Each path below is one point turned by a fixed rotation once a step. After each direction that follows a path, write how fast that rotation turns it, in deg/step (0 if it stays still).
Each turn is a multiple of 5 degrees from 10 to 175, or 0.
Each row of a path follows its step; steps can be skipped.

step 0: [  0  -4  10   8   3  19   0  -2 -10 -13  -7   1   4  -6   2  -7   6 -12
 -15  -7   4  11   6   8   8  23 -11  -9   8  -8   7  -7  -9   2  14   7
  11  25 -13   3  11   9  -8  -6  10  -3 -11  -4 -12  -5]
step 1: [ 11   0  13   7   0   9 -14  19  -7 -16  -5  -9 -19  -9   6  -5   2 -21
  -3  -8  -1   0  -5   4   2  26 -14   1  -7   1  -4   8 -13   7   1  -1
   9  -2 -13 -14  -7   2  -1  -6   1   3   5  14 -12   1]
step 2: [ 11  -3  17   0   0   5  -5  14  -7  10  -3 -10  -1  20  11  -5   6 -21
  -2 -12  -4   1 -15   5  16  -7 -15 -13   2   3   2  -8 -27  -3  -4   0
   3  -1 -13  -2 -10   7  -4   3  -8   5  14   5   1   2]
step 3: [  6  -8  16   6 -11  -2   7   2 -11   1  -7   5  -9  -1   7   4  -5 -13
  -9  -6  10  -2  -4  -4  27  -4 -10 -20   9  14   6   1  -9  -5  -9  16
  -5  10  -9  12  17  14  -6 -11   6 -10  10  -4  -5   2]
step 4: [  3  -2  14  12  -8  -8   1  -4   3  -7 -10  -9 -13  -7   1   9  13 -11
  -9 -15   5  -1  -7  -6  11  13 -11  13  -5  23  -1  21 -10  -2   0  10
  -9  14  -7   0   7  -1 -11   8  -7  -9   1  -8 -16  -9]
step 7: [  2  -1  14  14   2  -5  -3   9  10  -3  -4   5  -2  -3   6   7  13  -6
  -6 -16  27  -5  -5   2  10  15 -10  -5  13   2   9  -4 -15 -20  12   3
   4   9  -7   2 -21  -5  12  10   1  -7   4   3 -12   3]
step 8: [-13   5  21   7   1  12   4  -5 -15  -4  -8   8  -1  -5   7   3   2 -19
  -6 -16  -2 -10  -2 -10   9   2 -11 -15   6   8   8   7  -7 -11  14   4
   4  -5 -15 -15 -11  -7  12  -6  11   5   3 -11  -8 -13]
step 9: [  6   3  16  -5   6   4   6  -4 -12  -2   1   1  -9  -6  -2   2  -5  -7
 -21 -17   0   3  -1  11  -5  -2  -3 -13 -13   4 -11   3 -18   7  17  18
  -6   9 -27 -12  -1   6   2  -6 -10  -6  11  -5  -6 -10]
step 10: [  1  -9  10   8   7  14 -10   0  -2 -10   0  -6  -1   7  22  -6  -2   6
  -8  -6  17  14  -2   5   8  11  -5  -7  -9   1  -2  13 -22  -5  -2  11
  -4  18 -26  12  -1  -6   3  -5  -7  -4   7  11  -1  -2]
step 11: [ 10  -9  14   1   8   4  -2  -9  -6  -8  -8  -5  -2   0   7  -1  -4 -19
  -7  -5  -4  -2   1  -7  12  22 -16  -6   1  11   5  10 -17 -12  -2  -4
   5 -15 -16  26  -8  -8 -10 -14  -5   2  -4   4  -1  -4]
step 12: [ 21 -14   9   0  -7 -10  -4  -4  12  10  -7  -3  -1  -1   0  -7   3 -29
  -9 -20 -10   0  11   1   4   1 -14  -6   5  -2   6  -5 -18   0  15   6
   9   3 -14   6   7   2  -1  -2  -2  -6   0  -1 -20  -7]
[-1 -2 -1 -2  3 -4 -3  0  0 -1  0  3 -1 -1  3 -1  3  2  1  4  0 -3 -5 -1
  1  5  0  1  1  2  3  6 -2 -2 -2 -2  2  1  0 -6  0 -6 -3  2  2  0  1  4
  2 -3] : 115
[ 0  1 -1  7  4 -2  1 -4  1  4 -1  2 -4 -3 -3  0  5 -1  2 -4  3 -3 -5 -2
 -1 -1  0  0  3 -3 -2  0  3  1 -1  4 -6  1  3  0  0 -2  1  1  0  3  1 -2
  4  1] : 35
[ 0 -3  3  1  4  2 -3  1  5  1  0 -1 -4  0  0  4  2  0  0  0  2  0  4  4
 -2 -1  0 -1 -3  2 -2  0 -4 -3 -1 -6  0 -1  0  0  0  4 -1 -3  2  5 -1  4
  7  3] : 80
[-2 -1  4 -3 -3 -2  3  2 -2  1  1 -1  1 -1  3  6  3  4  1 -1 -2 -1 -3 -2
  0 -7 -1 -4 -3  2  1  3  1 -3  0  4 -1 -1 -1 -5  1  4  2  1  2  0  5 -3
  1  3] : 65
[ 0 -4  0 -1 -4 -1  0 -4 -1  1  0  1  1  1  0  2  0 -1 -3  4  4 -3  2 -2
  2  1 -3  1  7 -1  0  2 -2 -6 -2  2  1 -2  0  1 -1  2  1  1 -2 -2 -7 -3
  1  5] : 90
[ 1  8  2  1  6  1 -3 -2 -4 -1  3  2 -1 -1 -1 -2 -1  3  1  2 -1  2  0  3
  0 -1 -6 -1  1 -3  0  4 -4  2  3  1  4  0 -1 -1  2 -3  2 -2  1  2  0 -2
 -1  7] : 40
[ 0  0 -3  3  1  1  3  0  2  4  3 -5 -2 -3 -5 -1  0  4  3  1  5  0  2  1
  4 -4 -2 -1  0  6  5  1  1 -2  3 -4  3 -1  2 -2  2  0  0  1 -3 -1 -1  0
 -3 -4] : 40
